Rotation paths and how fast each direction turns (degrees each step):
Each turn is a multiple of 5 degrees from 10 to 175, or 0.
Each row of a path follows its step; steps can be skipped.
Rotation 1:
step 4: [-16,1,1,-1,-19,-1,1,-12,24,21,-9,1,-37,-16,12,0,3,3,13,5,35,-11,6,-3,19,-9,24,-4,1,16,13,15,24,-8,-11]
step 5: [16,-8,-10,23,-16,9,20,-7,11,20,-13,-2,-29,4,36,-12,9,-2,3,-18,2,-2,7,-26,23,3,14,-9,-3,-20,-10,7,3,-14,-8]
step 8: [2,-15,0,22,-11,-6,-33,1,-13,-13,-10,5,-19,-30,-10,-8,5,-7,-18,12,23,-5,14,25,9,23,27,-8,2,0,-12,-1,4,16,7]
step 9: [3,-15,1,29,-22,-1,-4,-8,-19,7,-16,-25,-19,-22,-3,-2,12,13,-7,15,37,5,17,-10,3,2,-25,-7,1,-2,-5,18,-8,16,-7]
step 10: [10,-17,14,18,-28,-13,-12,22,-10,-4,-7,-2,-13,-5,16,4,-9,-1,-15,-17,21,-10,8,-14,-6,-21,-2,-25,-13,-14,7,-6,3,27,-30]
step 13: [-8,-19,24,-8,-2,18,-19,-6,-34,3,-18,-11,-19,-8,13,1,11,6,-31,16,-5,-6,-22,5,1,4,-11,5,14,13,-18,-1,27,-12,7]
step 14: [3,-10,14,-4,-13,2,-7,-5,-24,9,-26,-17,17,-17,11,21,-2,-12,-8,4,-16,-11,3,12,-2,2,-19,-28,7,-28,-29,21,18,2,-4]
step 15: [8,1,15,-39,-26,-1,-1,-9,-8,-16,-8,-20,-4,-12,17,10,-18,-5,-9,4,-3,-15,8,-1,-21,-1,-17,11,-14,5,-2,26,22,20,-17]
step 16: [6,-21,11,-39,-15,1,18,1,12,-12,13,-17,5,-7,2,5,-12,-17,-23,-7,-9,7,28,0,30,7,-3,3,11,-23,5,2,14,8,-17]
Directions:
[0,5,5,0,7,-4,7,-16,5,9,-6,-6,6,-4,-5,4,2,-2,6,10,4,1,4,0,-9,1,0,-5,-2,-2,-5,-3,-7,9,4]
130
[-6,8,-1,-2,-2,-2,3,0,-7,1,5,-3,0,8,12,-9,-1,10,1,-5,-1,-2,-1,-2,-9,3,-2,-16,-3,-7,-1,9,-2,5,-1]
80
[-3,3,9,-5,-11,9,-2,8,9,-5,-5,0,-2,1,-9,-3,-2,0,6,2,8,-10,9,-1,3,-3,-6,0,1,-6,2,9,-8,5,-2]
60
[4,-9,0,-6,0,5,-3,3,-3,15,8,5,-4,14,-7,-3,1,4,1,0,-7,-4,11,0,-1,-1,3,2,-3,3,-10,-6,-1,4,3]
65
[1,7,2,1,-5,0,7,-4,-5,-7,-2,-2,-5,8,1,-4,10,2,-2,10,1,-3,-4,-11,-4,6,-4,14,-3,13,-3,4,2,2,-1]
170
[0,0,0,-4,8,0,4,10,-4,-3,1,-1,0,-9,-7,8,5,2,3,-8,5,7,12,-9,-3,8,0,-5,-6,6,0,3,9,2,-3]
55
Rotation 2:
step 0: [-11,4,-35,6,-8,18,19,17,-34,-3,-12,-37,-20,17,10,-17,-17,2,-25,2,-4,-9,12,-10,-22,-14,34,16,-2,8,-11,-5,5,-3,-10]
step 1: [-15,2,10,-12,-20,-14,9,-22,-20,-5,-15,-9,-17,2,-35,-11,-13,-23,-5,3,0,-21,-13,13,14,-25,4,-6,-19,-3,40,28,-16,18,7]
step 2: [-19,20,1,21,7,-2,23,-18,-7,21,-20,-15,6,-32,7,-9,16,7,-20,20,11,17,-42,-31,11,0,-7,-10,-20,-8,1,-12,-5,-12,-14]
step 6: [22,26,-27,28,7,20,-3,-8,-23,14,-10,-13,-20,-4,-14,-3,-5,-18,-22,-7,5,7,20,-2,-20,4,28,31,-24,19,5,11,3,4,18]
step 7: [-37,-16,13,16,-20,1,8,-30,2,-6,17,-4,-19,-22,-24,4,-4,-30,-3,15,-4,-15,5,3,-17,8,9,-2,0,4,42,9,-17,2,-26]
step 10: [-26,3,11,20,9,-5,8,-7,11,-12,-1,-20,17,-14,-30,-39,4,2,9,36,-25,-2,5,18,15,-17,-6,11,-31,2,20,17,0,-5,1]
step 11: [4,7,4,34,15,2,17,34,12,-16,-10,-5,-26,-3,14,-12,18,-10,-3,-8,13,-6,-44,-12,10,26,2,3,-35,10,6,-10,-10,0,-17]
step 13: [-33,-6,4,18,0,17,24,5,-10,-25,-3,9,10,-5,-15,-4,-15,-16,-29,11,-22,2,-1,27,-18,-6,-2,-12,6,-5,39,-12,-34,-10,5]
step 16: [-17,-7,13,22,-3,-7,12,10,26,1,8,15,-2,-21,-35,-37,8,7,23,4,-20,-17,8,28,-27,-10,22,-12,-12,15,13,-13,-2,-7,-13]
Directions:
[-10,-4,4,4,6,-1,0,3,-5,10,2,-2,-10,-4,11,-4,4,8,3,0,-7,1,-3,2,-2,5,-5,-10,-3,-3,5,-9,3,-4,10]
125
[-1,-14,4,-3,-7,3,1,-1,1,0,10,6,-6,7,4,2,-9,-7,4,-6,5,-1,-10,6,2,1,-3,-1,-3,3,6,-7,-2,8,-9]
170
[3,8,9,2,3,8,-9,6,-7,-7,3,-4,0,-1,-9,-4,-14,6,-3,0,0,-8,-3,6,7,3,-1,2,5,-2,-3,-8,-3,-2,5]
145
[8,4,-1,5,3,-10,-10,3,-11,0,4,4,6,-5,8,-2,7,-8,-1,5,4,-7,-9,-7,-4,-6,-8,-3,3,5,-2,-2,-1,6,-1]
115
[1,7,0,-1,11,2,-9,-2,5,3,0,11,7,0,2,9,-9,-7,-5,-6,-9,9,-4,3,-10,5,3,-3,-5,0,2,-1,-4,-6,2]
40
[3,-5,-2,0,1,-8,-5,5,-1,6,2,-10,-1,11,-10,4,4,-5,-9,4,8,11,0,-1,-2,6,2,0,-4,-5,-8,-12,3,0,1]
120
Rotation 3:
step 0: [-3,-27,1,-6,6,22,-10,33,2,17,20,17,14,29,5,25,-12,20,-4,3,23,-10,34,3,21,-11,-24,13,-24,-12,-3,17,-8,19,-15]
step 1: [-32,-7,7,3,-10,6,4,3,11,1,4,1,6,-4,13,12,-4,3,-12,-13,4,7,-2,8,29,-33,7,22,3,-17,15,-32,-25,57,-20]
step 2: [19,-16,21,-5,13,9,-22,11,-13,-29,22,25,-24,10,-26,-16,9,-3,5,-34,-6,3,19,6,20,-12,0,2,4,-8,23,-31,-20,15,-19]
step 4: [-5,-2,-7,17,-1,28,0,4,11,6,-3,5,4,32,8,8,15,11,-1,-38,31,15,8,12,34,6,5,44,-31,10,10,-8,-4,19,13]
step 6: [-4,-38,-8,-1,10,28,16,-29,-19,-20,24,18,7,11,-9,-34,-2,16,1,-15,14,-25,-3,20,-7,-24,-4,10,-5,9,16,-26,2,17,-17]
step 10: [17,-22,27,-15,-4,-5,-15,-37,18,2,-6,-5,27,19,0,-34,0,9,-11,-5,14,-26,1,27,23,-28,0,15,10,25,9,11,-8,9,-7]
step 13: [24,-49,3,-4,-5,-18,-18,4,-12,0,30,24,11,26,12,-16,23,-7,9,-4,4,-20,18,-1,39,-17,16,-5,-11,-14,8,-4,-17,7,-5]
step 14: [24,-8,16,-13,3,-1,-14,-3,-2,16,11,-8,19,-1,4,12,-1,16,-28,23,30,-5,37,-5,15,-39,-27,21,11,-6,14,-5,-16,25,-16]
step 15: [-3,-7,28,12,-1,16,-12,12,33,25,-4,5,7,23,-2,-13,11,18,-16,-28,14,23,5,3,-1,-11,19,8,-3,-9,37,-25,-29,23,-17]
Directions:
[4,-1,-3,-10,5,-1,3,-7,10,2,-6,-11,-6,-2,-3,2,-9,-4,-5,8,-3,-3,-5,2,-2,-7,1,-1,-1,-1,-6,1,-9,13,8]
160
[-4,10,11,2,-5,-4,5,5,-5,-6,1,1,10,-8,-4,3,-3,-7,-10,5,-2,2,4,5,1,-6,-6,0,5,7,-5,10,-2,4,-1]
160
[5,-4,4,-5,-4,-8,-3,8,2,11,3,-5,10,8,-2,-3,10,-2,-4,14,1,4,-3,-8,-7,-4,9,-2,3,-2,1,-3,0,-3,-4]
20
[9,12,8,2,-8,2,-6,0,0,5,-12,-5,-5,5,-10,-3,-1,3,1,-6,13,-1,-4,6,-1,0,5,2,0,3,2,3,4,-4,7]
60
[2,5,5,1,0,3,-4,-7,-3,-7,-10,-8,-3,-2,7,13,5,-2,-6,0,-3,2,6,-9,1,1,6,14,4,-1,-2,-9,-1,-2,-7]
110
[5,-6,4,9,-5,-4,-2,3,9,6,-5,1,0,-5,9,3,-4,5,-3,-2,-3,-17,1,1,5,-4,-1,-6,8,-6,-2,4,-6,-10,-1]
25
[1,7,-16,1,-13,4,4,1,2,-7,4,-1,2,-7,0,-4,4,6,1,3,10,-3,3,-2,-7,-9,-2,5,1,-11,-5,-2,1,0,-1]
135
